[[141 146 126]
 [132 150 126]]
|
[[132 150 126]]

[[127 129 122]
 [138 124 100]
 [133 127 130]
 [118 131 142]
 [117 131 134]
 [120 127 137]
 [126 129 124]
 [124 128 124]
 [136 125 100]
 [138 124  99]
 [132 131 142]
 [135 127 105]]
|
[[138 124 100]
 [118 131 142]
 [120 127 137]
 [124 128 124]
 [138 124  99]
 [135 127 105]]

[[124 125 137 125 129 129 136 130 125 135 136 128 118 120 128]
 [115 118 125 116 116 125 122 116 132 118 131 131 133 115 136]
 [130 121 118 122 126 113 132 124 122 122 104 131 126 132 124]
 [124 128 116 134 125 129 139 114 117 130 129 134 140 131 135]
 [130 128 135 112 128 127 123 115 132 136 123 130 133 118 126]
 [135 139 139 120 121 137 131 129 138 151 126 132 140 137 142]]
|
[[115 118 125 116 116 125 122 116 132 118 131 131 133 115 136]
 [124 128 116 134 125 129 139 114 117 130 129 134 140 131 135]
 [135 139 139 120 121 137 131 129 138 151 126 132 140 137 142]]

[[133 128 134 119 133 130 135 126]
 [141 123 121 131 132 123 130 134]
 [123 128 129 125 140 119 135 116]
 [136 127 134 119 129 134 133 130]
 [140 124 123 133 134 122 130 132]
 [127 132 154 144 131 134 122 126]]
|
[[141 123 121 131 132 123 130 134]
 [136 127 134 119 129 134 133 130]
 [127 132 154 144 131 134 122 126]]

[[132 118 106 122]
 [133 151 142 122]
 [125 112 112 139]
 [127 112 112 138]
 [144 142 115 111]
 [132 117 107 122]]
|
[[133 151 142 122]
 [127 112 112 138]
 [132 117 107 122]]

[[135 129 119 153 139]
 [119 126 123 153 146]
 [125 128 122 151 142]
 [133 132 119 152 147]
 [129 136 122 152 143]
 [131 140 123 155 137]
 [127 131 121 149 138]
 [132 126 115 154 141]
 [132 125 118 157 143]
 [126 135 119 151 138]
 [135 131 120 152 141]
 [134 121 119 152 146]]
|
[[119 126 123 153 146]
 [133 132 119 152 147]
 [131 140 123 155 137]
 [132 126 115 154 141]
 [126 135 119 151 138]
 [134 121 119 152 146]]

[[129 126 126 126 122 151 115 140]
 [127 127 126 119 125 151 140 140]
 [137 130 128 126 127 138 124 126]
 [128 128 129 123 120 132 134 119]
 [124 129 130 125 125 142 119 111]
 [124 129 130 126 126 140 120 109]
 [131 132 128 132 126 127 128 124]
 [136 124 125 126 125 154 115 149]]
|
[[127 127 126 119 125 151 140 140]
 [128 128 129 123 120 132 134 119]
 [124 129 130 126 126 140 120 109]
 [136 124 125 126 125 154 115 149]]
---
[[129 126 130 128 130 139 141 124]
 [128 130 128 129 129 129 123 119]
 [129 128 131 129 126 142 125 130]
 [131 128 128 131 128 149 129 124]
 [131 127 129 124 128 131 131 132]]
|
[[124 119 130 124 132]
 [141 123 125 129 131]
 [139 129 142 149 131]
 [130 129 126 128 128]
 [128 129 129 131 124]
 [130 128 131 128 129]
 [126 130 128 128 127]
 [129 128 129 131 131]]

[[130 145 133 122 104 139]
 [137 143 142 108 139 119]
 [139 121 137 113 124 147]
 [134 141 150 133 123 124]
 [146 100 130 125 125 126]
 [105 146 124 152 149 114]
 [110 114 124 131 112 120]
 [115 117 119 112 132 114]
 [153 120 114 112 119 133]]
|
[[139 119 147 124 126 114 120 114 133]
 [104 139 124 123 125 149 112 132 119]
 [122 108 113 133 125 152 131 112 112]
 [133 142 137 150 130 124 124 119 114]
 [145 143 121 141 100 146 114 117 120]
 [130 137 139 134 146 105 110 115 153]]

[[124 118 134 141 110 143 131 134 136 144]
 [139 117 114 140 130 139 130 128 137 138]
 [131 120 121 140 123 152 137 130 136 139]]
|
[[144 138 139]
 [136 137 136]
 [134 128 130]
 [131 130 137]
 [143 139 152]
 [110 130 123]
 [141 140 140]
 [134 114 121]
 [118 117 120]
 [124 139 131]]

[[138 113 107 147 121 126 132 147 130 137 124]
 [138 112 107 148 121 123 130 150 131 137 124]]
|
[[124 124]
 [137 137]
 [130 131]
 [147 150]
 [132 130]
 [126 123]
 [121 121]
 [147 148]
 [107 107]
 [113 112]
 [138 138]]

[[128 136 137 128 126 124 109 115 150 120 135]
 [124 144 123 151 150 152 130 132 126 121 136]
 [121 123 136 118 133 111 132 141 136 144 139]]
|
[[135 136 139]
 [120 121 144]
 [150 126 136]
 [115 132 141]
 [109 130 132]
 [124 152 111]
 [126 150 133]
 [128 151 118]
 [137 123 136]
 [136 144 123]
 [128 124 121]]

[[140 126 122 138]
 [133 137 131 129]
 [119 152 145 115]
 [132 144 138 124]
 [121 135 130 125]
 [115 145 139 117]
 [122 134 130 127]
 [133 118 115 140]
 [139 112 108 146]]
|
[[138 129 115 124 125 117 127 140 146]
 [122 131 145 138 130 139 130 115 108]
 [126 137 152 144 135 145 134 118 112]
 [140 133 119 132 121 115 122 133 139]]

[[125 129 130 145 131 106 120 108 133 128 129 127 124]
 [131 125 128 107 124 126 122 137 123 130 130 123 123]
 [121 132 150 112 133 137 122 139 127 142 144 143  99]]
|
[[124 123  99]
 [127 123 143]
 [129 130 144]
 [128 130 142]
 [133 123 127]
 [108 137 139]
 [120 122 122]
 [106 126 137]
 [131 124 133]
 [145 107 112]
 [130 128 150]
 [129 125 132]
 [125 131 121]]
